x = 0 -135 -33 0 -11 21 132 46 -671 -153
x[0]: 0
x[7]: 46
x[4]: -11

m =
-780   290   446   -80   313   199   120
-412   137   235  -175   227  -161    71
-520   205   285   201   175   394    99
  25   -11   -12  -136   104  -251    49
 136   -62   -79  -237    99  -418    38
-704   270   402   238   208   382    78
-423   210   236  -255   313   534   255
 -90    98    88  -115   191   491   212
 456  -154  -277  -150     6  -252    64
 185   -67   -88   476  -100    28   -55
 -77    46    57  -159   156   -12   109
 166   -74  -101   254   -52  -247   -57
 154   -35   -89   264   -15   185    43
-352   137   213    79   161   156    75
 184   -72   -76    54     7  -288   -10
m[0,0] = -780
m[5,3] = 238
m[4,3] = -237
m[0,6] = 120
m[2,4] = 175
m[:, 3] = [-80, -175, 201, -136, -237, 238, -255, -115, -150, 476, -159, 254, 264, 79, 54]
m[7,3] = -115
m[:, 5] = [199, -161, 394, -251, -418, 382, 534, 491, -252, 28, -12, -247, 185, 156, -288]
m[13] = [-352, 137, 213, 79, 161, 156, 75]
m[1,1] = 137
m[4,4] = 99
m[14,2] = -76
m[:, 0] = [-780, -412, -520, 25, 136, -704, -423, -90, 456, 185, -77, 166, 154, -352, 184]
m[0,1] = 290
m[0,3] = -80
m[:, 1] = [290, 137, 205, -11, -62, 270, 210, 98, -154, -67, 46, -74, -35, 137, -72]
m[12] = [154, -35, -89, 264, -15, 185, 43]
m[4,0] = 136
m[3,3] = -136
m[8,2] = -277
m[3,0] = 25
m[:, 4] = [313, 227, 175, 104, 99, 208, 313, 191, 6, -100, 156, -52, -15, 161, 7]
m[13,3] = 79
m[10,3] = -159
m[:, 6] = [120, 71, 99, 49, 38, 78, 255, 212, 64, -55, 109, -57, 43, 75, -10]
m[10] = [-77, 46, 57, -159, 156, -12, 109]
m[9] = [185, -67, -88, 476, -100, 28, -55]
m[4] = [136, -62, -79, -237, 99, -418, 38]
m[12,1] = -35
m[11] = [166, -74, -101, 254, -52, -247, -57]
m[10,5] = -12
m[13,2] = 213
m[13,1] = 137

a = 294 373 -97 -199 -116 -34 171 80 -237 -295 660 -87 -175 118 90
a[0] => 294
a[1] => 373
a[10] => 660
a[6] => 171
a[13] => 118
a[12] => -175

W = 378,406,601,665,683,790,734,584,672,953,158,596,597,559
W[0]	378
W[9]	953
W[5]	790
W[6]	734

B =
[[  0  12   8  27  -2   8  17  10   3  24  10   9   8   9]
 [ 42  45  -8   8  30  -6  29  22   4  14  45  20  24 -13]
 [ 12  23   4  20  12   4  17  12   7  19  21  16  11   4]
 [-26 -17  25  21 -15  24   2   2   8  14 -24   1  -4  28]
 [ 12  10  13  11  16  14  14  13  13  11  12  12  15  16]
 [ 14  28  -6  29   7  -5  30  17  -6  28  27  15  11 -12]
 [-10  -5  22  19  -4  19  10   8   7  14  -2   8   3  22]]
B[0][0] -> 0
B[2][5] -> 4
B[3][13] -> 28
B[5] -> [14, 28, -6, 29, 7, -5, 30, 17, -6, 28, 27, 15, 11, -12]
B[:, 7] -> [10, 22, 12, 2, 13, 17, 8]
B[1][12] -> 24
B[:, 4] -> [-2, 30, 12, -15, 16, 7, -4]
B[0][5] -> 8
B[4][8] -> 13
B[3][9] -> 14
B[:, 12] -> [8, 24, 11, -4, 15, 11, 3]
B[4][12] -> 15
B[6][11] -> 8
B[0][11] -> 9
B[1][10] -> 45
B[2][13] -> 4
B[1][6] -> 29
B[6] -> [-10, -5, 22, 19, -4, 19, 10, 8, 7, 14, -2, 8, 3, 22]
B[3] -> [-26, -17, 25, 21, -15, 24, 2, 2, 8, 14, -24, 1, -4, 28]
B[6][10] -> -2
B[:, 2] -> [8, -8, 4, 25, 13, -6, 22]
B[3][1] -> -17
B[0][6] -> 17
B[3][12] -> -4
B[6][3] -> 19
B[1][4] -> 30
B[2][7] -> 12
B[4][10] -> 12
B[5][3] -> 29
B[3][8] -> 8
B[0][2] -> 8
B[:, 11] -> [9, 20, 16, 1, 12, 15, 8]
B[1][3] -> 8
B[5][7] -> 17
B[:, 9] -> [24, 14, 19, 14, 11, 28, 14]

M =
array([[ 177, -205,  291,  -22,  201,  315,  140, -542, -541,   37],
       [ 327,  299, -204,  433, -487,  467,  -75, -454,  207,  214],
       [-337,  -68,  227, -317, -421, -467, -497,   67,  368, -239],
       [ -94, -292,  241,  -79,  513, -197, -441, -169, -464,  497],
       [ 456, -473,  132,  157,  577, -384, -326, -371,  221,   80],
       [-361, -404, -365,   24,  516,  365,  113, -158, -470,  -71],
       [ 392,  -11, -125,  106,   43, -345,  540,  -43,  -20, -453],
       [ 142,  546, -180,  405,  468, -201, -530,  379, -176,   13],
       [ 425, -101,  542, -286,  170, -323,  -27,  490,  -23, -170],
       [-202,  475,  -86,   46, -355, -424, -243, -130,  -16,  100],
       [-525,  545,  110,  -60,  144,  378, -398,  251,   39,   45],
       [ 540, -242, -173, -452,  129,  325, -226,   61, -254, -297],
       [ 304, -263,  533, -493, -146, -359, -270,  258,  253,  143]])
Indices start at 0.
(0, 0) = 177
(3, 5) = -197
(3, 1) = -292
(8, 3) = -286
(11, 9) = -297
(5, 8) = -470
(6, 8) = -20
(11, 8) = -254
(6, 6) = 540
(6, 0) = 392
(3, 6) = -441
(9, 4) = -355
(0, 8) = -541
(2, 9) = -239
(8, 1) = -101
(5, 6) = 113
(1, 7) = -454
(12, 3) = -493
(11, 2) = -173
(12, 4) = -146
(12, 0) = 304
(10, 6) = -398
(4, 7) = -371
(1, 3) = 433
(4, 2) = 132
(1, 1) = 299
(9, 9) = 100
(11, 5) = 325
(8, 7) = 490
(6, 2) = -125
(11, 1) = -242
(0, 7) = -542
(12, 2) = 533
(7, 5) = -201

grid =
-131 459 321 -114 -183 532 -232 148 -105 -98 129 -187
171 -97 -560 227 321 164 126 574 78 -729 -109 28
-6 -10 -36 8 -26 3 5 34 10 0 10 -34
-2 -17 -14 -1 -2 -9 8 4 1 2 6 -10
grid[0][0] = -131
grid[0][3] = -114
grid[0][8] = -105
grid[1] = [171, -97, -560, 227, 321, 164, 126, 574, 78, -729, -109, 28]
grid[3][3] = -1
grid[3][10] = 6
grid[0][7] = 148
grid[:, 4] = [-183, 321, -26, -2]
grid[3][11] = -10
grid[0][1] = 459
grid[2][11] = -34
grid[:, 1] = [459, -97, -10, -17]
grid[0][6] = -232
grid[0][9] = -98
grid[3][0] = -2
grid[0][5] = 532
grid[1][0] = 171
grid[1][4] = 321

A = 134 416 -366 -241 494 -198 93 -229 -27 224 -164 423 658
A[0]: 134
A[2]: -366
A[9]: 224
A[10]: -164
A[6]: 93
A[5]: -198

X =
572 -499 55 56 382 -613 228 186 -46 -395 265 265 -432
573 437 47 -387 -581 -478 -176 69 101 52 30 165 391
565 435 -31 -459 -580 -356 -34 136 56 0 138 372 471
X[0][-13]	572
X[:, -2]	[265, 165, 372]
X[-3]	[572, -499, 55, 56, 382, -613, 228, 186, -46, -395, 265, 265, -432]
X[-2]	[573, 437, 47, -387, -581, -478, -176, 69, 101, 52, 30, 165, 391]
X[2][-7]	-34
X[-1][-8]	-356
X[:, 3]	[56, -387, -459]
X[:, 6]	[228, -176, -34]
X[0][-6]	186
X[-3][5]	-613
X[0][-1]	-432
X[-2][12]	391
X[-1][-1]	471
X[-3][9]	-395
X[2][1]	435
X[2][-11]	-31

data =
-91 -365 -191 -355 69
-28 77 -265 -633 -230
data[0][0] = -91
data[1][4] = -230
data[:, 4] = [69, -230]
data[0][3] = -355
data[0] = [-91, -365, -191, -355, 69]
